One turn moves each row of this set onto another row. After a few examples, where does it send each row asked below?
saf: [-14  -9   8  14  -6  17 -18  -2 -14 -12  11  12  -7  -9  -7  18  -9   4
   6 -14  -2  -7 -10 -16   5]
debe: [-12  13 -25  16   7 -14  -6  18 -13 -16 -13   8  -2 -14  -5   0   4   4
   1   9   8 -16  -3 -13  -5]
bazus: [-12  13 -22  15  11 -12  -4  13 -11 -14  -6  19   0 -10  -8  -3   5   3
  -2  12  13 -12  -3 -14 -10]
vaz: [-11  -8  -7   6  11  -8  -2   7 -23 -13 -12   7   2   6   4   2   9   9
   4 -13  -9  -1  -8  -7  24]
Bomal: [  1   8 -11   9 -12   3 -20   6 -13 -26   5  13  -9 -21 -18   6  -3  18
   0  -2   8 -27   5   1  -2]
pul: [  6 -10  -1  14   1  -1  -2  10 -16  -9 -11  11  16 -27  -9  12   5  10
 -11 -13 -20 -26  -7   5  -1]
Foziv: [  0   8 -14  -7  -5   0   4  12 -11  -4   3  15   3  20 -16   9 -12  22
   1 -12  12 -17  -5  -8   8]
suror: [  3  -8 -12   7  10  12   2  10  -5 -14 -11  10 -10   6  -5  19  -5  16
 -11  -4  -8 -31 -11 -25  -7]
fizek: [ -3  11 -14  -3  -4 -11  -1  -4 -15 -10 -12  12  14 -18 -15  10  11  -6
   1 -22  12 -10   3 -21   6]
Nif: [-13  -9   7  11   2  10 -20   1 -14 -10  10  11  -7 -13  -1  20 -10   7
   8 -12  -3  -6  -8 -19  15]
Dur: [ -3   1   1  17   1 -12 -10   5 -18   9   8  18  11 -20 -12  10  -6   1
  -4   0  13  -9 -19   0  -7]
feruk: [  7  -9  -6   9   0  -5  -6  10 -11 -16 -12   7  10 -20  -6  10   6  16
 -14  -9 -20 -30  -4   9  -5]
Ravu: [ -8  10 -27  15   8 -12  -1  16 -14 -19  -9  14  -4  -5  -5  -2   6   6
  -1  10  11 -16  -6 -16  -9]
mam: [  2   0   1  13   3 -13  -5   5 -24   5   9  22  17 -14 -14   7  -2   6
  -5   1  14  -8 -21   0   0]
bim: [ -2  -4 -15   8  13  11   1  12  -1  -6 -13  12 -12   4  -4  22  -5  12
  -9  -2  -7 -23 -12 -29  -2]
deloz: [-11  -3 -11   2   8  -9  -2   8 -18 -16 -14   6   6   3   7  -2  11   6
   6  -7 -10  -3  -2  -7  20]
dom: [ -9  -4  -9   8   8 -12   2   8 -20  -8 -13   7   8  -1   3   3  10  12
  10 -16  -8  -4  -3  -2  25]
lutor: [  7   5  -9  -4  -6   3  -1   4 -13  -5   3  19   1  13 -20   9  -6  24
   7 -12  17 -16  -6  -6  13]
Tozat: [-10   3  -5 -15  -5  -5 -12   4 -13 -14   5  -2  -3 -11  -8  20  -1   2
 -20 -19  -8 -15   7 -20   3]
tuse: [-21  10  -7   8  -2  -9  -9   0 -12  -7 -13   6   4 -14 -18  15  19  -5
 -20 -17   5  -6 -14  -9  -1]
zibiz: [ -4  -7  -8   9   8  15   4  15  -3 -10  -8  12  -5   7 -11  22  -1  16
  -9  -5 -12 -21 -12 -30  -2]
rero: [ -7   5  -5  16   0 -11  -6   7 -22   3   7  25  17 -17  -7   7  -7   2
  -7  -3  13 -14 -19   4 -10]
rolur: [  7 -11  -5  11   5  -7  -2   8 -18 -12 -13   5   7 -19  -4   8   6  12
 -18  -8 -21 -26  -6   7  -1]
ditur: [ -1   6   3   2 -13  -7   0   6 -15 -15  14   3  18 -19 -18  26  10  14
  -7 -14  -4 -19  -1 -21   2]
Lefed: [  6   6  -8  -5  -4  -1   2   4 -11  -6   1  17   8  16 -16  10  -7  24
   7 -13  12 -10  -8  -3  16]
Mosu: [-17  14 -26  13  10 -10  -2  21 -14 -16 -12  18   0 -11  -5  -2   8   4
  -7   8   5 -12  -5 -12  -1]
fuf: [ -9   7 -17  -2 -10   2  -1  -4  -5  -9   9  24 -17  -7  -8  23   9   1
 -11 -20   2  -8   0 -21  -1]
Zafi: [  1   1   1  15   4 -11  -6   3 -21   6   4  23  20 -16 -11  13  -3   6
 -10  -1   6  -8 -22   4  -6]
fip: [ -3   8  -5   7 -11   7 -21   2  -9 -28   6  10  -6 -22 -18   8  -7  17
   3  -4   7 -23   7   0   4]
Valut: [  1  -6 -13   6   9  11   2  10   1 -10  -9  16  -6  11 -10  19  -3  19
  -8  -5  -5 -26 -10 -24 -10]
Vetis: [ -8  -4 -12   1   4  -8   5   9 -21  -8  -7  14   7   2   3  -1   8   5
   9 -15  -7   2  -2  -6  23]
mepun: [ -5   8  -8   7 -12  10 -20  10 -10 -26  -3   5  -5 -21 -21   9  -8  17
  -6  -8   1 -29   5   1   0]
Dat: [ -1   8 -10   7 -14   4 -19   9 -10 -21   5   6  -8 -17 -17  12  -7  24
   1  -6   2 -30   8   2   2]
lurim: [  7  -9  -1  15   3  -3   0  10 -12  -4 -11   6   6 -21  -9  17   5  15
 -15  -9 -23 -26  -8   6  -2]
neb: [-16  12 -10   4  -2  -2   3   4 -10  -8   4  24   7   0  -4  31  16  16
 -14 -19   2 -17 -17 -21  13]
gur: [  4   8 -13  -1  -4  -2   2   7 -10   5  -1  20   2  15 -15  12  -7  22
   5 -12  16 -18  -8  -3   9]
debu: [-13   6  -5  17 -14 -12   6   1  -9 -14   6   6   4 -10 -11  21  15   8
 -12 -17   2 -21 -10  -8 -20]
Fumop: [-11  11 -14  -5   0 -14   6   3 -14 -15  -6   9  18   0   6  17   4  10
  -8 -26   7 -31  -3 -19   3]
pema: [-11 -12  11  14   4  11 -21  -2 -18 -13   9  14  -3 -13  -4  20  -7   8
   0  -9  -3  -8 -17 -15  12]
Bopu: [-14 -10   9  13   5  16 -21  -3 -14 -12   4  12  -5  -8  -2  21  -6   4
   0  -6  -7  -8 -13 -20   7]

bazus goes to Zafi
debe goes to Dur
saf goes to zibiz
Now find these:
vaz goes to Ravu
neb goes to Fumop

One turn moves each row of this set onto another row. After a few examples, where does it send each row asked below?
meb: [  1  -5 -16   7   0   8  15   8  17   1  -4  -5 -13  -2  -8  -4  -9  11]
dum: [  3  -5  -8  -8  -5  12  -4  -9 -15  13  -7  -8 -12  -5   7 -12  12  -8]
Mege: [ -9   2  -8  -1   6  -5  -7  -5   7  13 -15   0   4   3  -9  -9 -11 -15]
mog: [  2  12   0  -5   8  11  12   9  12   1  13 -14   4 -18  13  -4  10  -7]
ner: [ -5  -2   1 -11   0   6 -10   1 -15  20 -17  -6  -2 -12   1  -3   1  -9]
vezan: [  4   1  -3  24 -13  -1   3  11   1  -2  20  -7  -4  -1   1  -3  15  -1]
Gaf: [  1  -3  -3   1   2 -19  -2  26  -3  11   1 -13  14  -7   4  -1  17   2]
tis: [ 10  -8   4   3  -4 -15   1  16   4  -3   5 -15   4  -5  -2  -9  26  -7]
vul: [ -9  -7  -7   2   5   6  10   5  14   9 -10  -1   2  -2 -10  12 -16  -7]
fezab: [ -3  -1   0  -9 -17   1  -7  16  -5  22   5  -6  -2  -7 -14  -9  -5 -13]
bopib: [ 11 -17 -21   3   4   4   4   7   6 -10   9 -10  -8  -1   6  -3  -3  -1]
Bot: [-12  -2   7   6  -3 -17   9  -1  -2   2  -2  -5   5  -9  -5   5  18 -19]
Babuk: [  7   3 -10   6   2 -11  10  15  -7  14   7  -5   2  -9   2  -2  20  15]
Tifor: [-14  -7 -15 -11 -15   1  -8   5 -10  18   3 -11   0   2   9 -13   4 -14]
fefav: [-14  13   5  -4  -5   3  16  10  15   2   7 -10   5 -21   5  -3  -2  -3]
Rifer: [  6  -8 -13   2  11   5   1  21  21   6   2 -13   0   3  -7  -1  -7 -10]
piv: [-11   4   5  23  -1  -1  -2   8  12   2  -5 -16   1   4   4  -3  18 -14]
sugok: [ -1 -15 -22  -4   0   6   5  14   9   9   0  -4   8   5   5   6 -12  10]
kez: [-12   0   3   8 -10 -12  18  -6   1   1  -9  -3  -4  -6  -2  -3  23   2]
pavo: [-6  2  8 16  5  4 -4  5 -5 13 -8 -1 14 -4  5 18  9 -4]
vil: [ -1  -5   2  14 -15  -2  -2  13  -7   4   1  -1  11  -4   9   7   7  20]
Bigu: [ -6   7  -1 -12  -2  12  12  11  14   9  10 -12  17 -10  16   0   7  -5]
vose: [ 10   5  -6   1   7  -3  -8   7   8  14  -3  -1  -1  -1 -19 -14 -10  -9]
gasa: [ -6  -1  -5  -6  -4   9  -7   2   0  18  -6 -16  -9   2  -1 -17  12 -22]
gerem: [ -9   8  -2  -7 -11   8  17   9  15  -1   9 -12   6 -13  16  -9   6   7]
mul: [  3  -9  -2 -13 -22   5  -6   7 -15  16  -2  -1  -2  -9  -4  -8  -3   5]
rig: [  4   3  12  -9  -9  12  13   4  12  -9   5  -9   6 -20   7  -3   7  -1]
Nub: [  1  -9 -19  -4  -6  -1  -4 -16  -7   4   2   7   2   5   3  -9  -5  -4]
sifi: [  1 -14  -3   5   3   5   6   0  18 -12 -10 -11  -9  -1  -7  -2  -4 -12]
Norus: [  4   0   5  -6  -9   7  -6   6  -6  12 -14  -8 -15 -13 -10 -15   2   1]
nid: [ -6   4   6 -10  -8   7  14   3   5   0  11  -3  12 -21   9   7  -2  -3]
rori: [ -3   4  -1  -9   4   5   7   6   3  -6   6 -13   8 -22  23  -2   5   1]
gol: [  8   0 -11   1  -4   4   0  -9   8   4 -11   1 -10   5  -7 -23  -1   7]
Segiz: [  3   8   1   6   2  -4  15  13   5  23  -3  -3   5  -4 -10   2  22   5]
zalat: [ -5 -21 -13  -3   8  -2  -3   8   7  -5  -5  -9   8  -1   6   8 -11 -13]
vis: [  3 -13   1   1  -9 -14   5   1  -8  -4   9  -5  10  -5   4   3  25 -11]
Fifiv: [ 1 -4  0 18 -7  9  3 -7 -3 -1 -1 -4  1  4 14  3 23  5]
mer: [  6  -7 -13  -9  -2   2  -8  -3  -3  17  -6   8  15   6  -1  -4  -9   4]
kem: [ -3 -10 -11  -8  -4  -9 -15   5   4   9  -5  -1  15   7  -3 -10 -11 -12]
sota: [-10  -1   1   0  -9  -6  16   2   0  18 -11   1  12   0   0   6  21   8]
niz: [ -6   3  11 -11   0   5   5  11  13  -6  -3 -15  14 -20  13  -1   4  -6]
muku: [ -3  -1 -11  -3 -20   1  -1   8  -6  13  12  -9 -16  -5  -4 -20   3  -9]
vuti: [  0 -20 -11  -1  -6  10  12  -8   5  -6  -4   2  -1   0   2   8  -7   3]
Lipet: [ -2   0  10  17 -10  -3  -5  24   9  11   6  -7  14   0  -7   6   6  -5]
Gonaf: [  2   8   9  25  -1   1   2  11   2   2  -7  -6  -7 -11  -5   0  10   8]
vum: [  9  -3  -7   2  -4   1  -5  -5  12   1   1  -4  -6   6 -15 -21   0 -15]
gar: [-15  -5  -7  16  -8  -9  -4   8  -6   5  10  -6  13   2  16   8   9  -7]
kor: [ 10  -6 -19   0  -7  -6  -7  -1  -3   0   4   1  -6   0  -1 -20  -7   8]

tis goes to vis
piv goes to Fifiv
Now find these:
nid goes to fefav
vose goes to kor
vuti goes to vul
fezab goes to muku

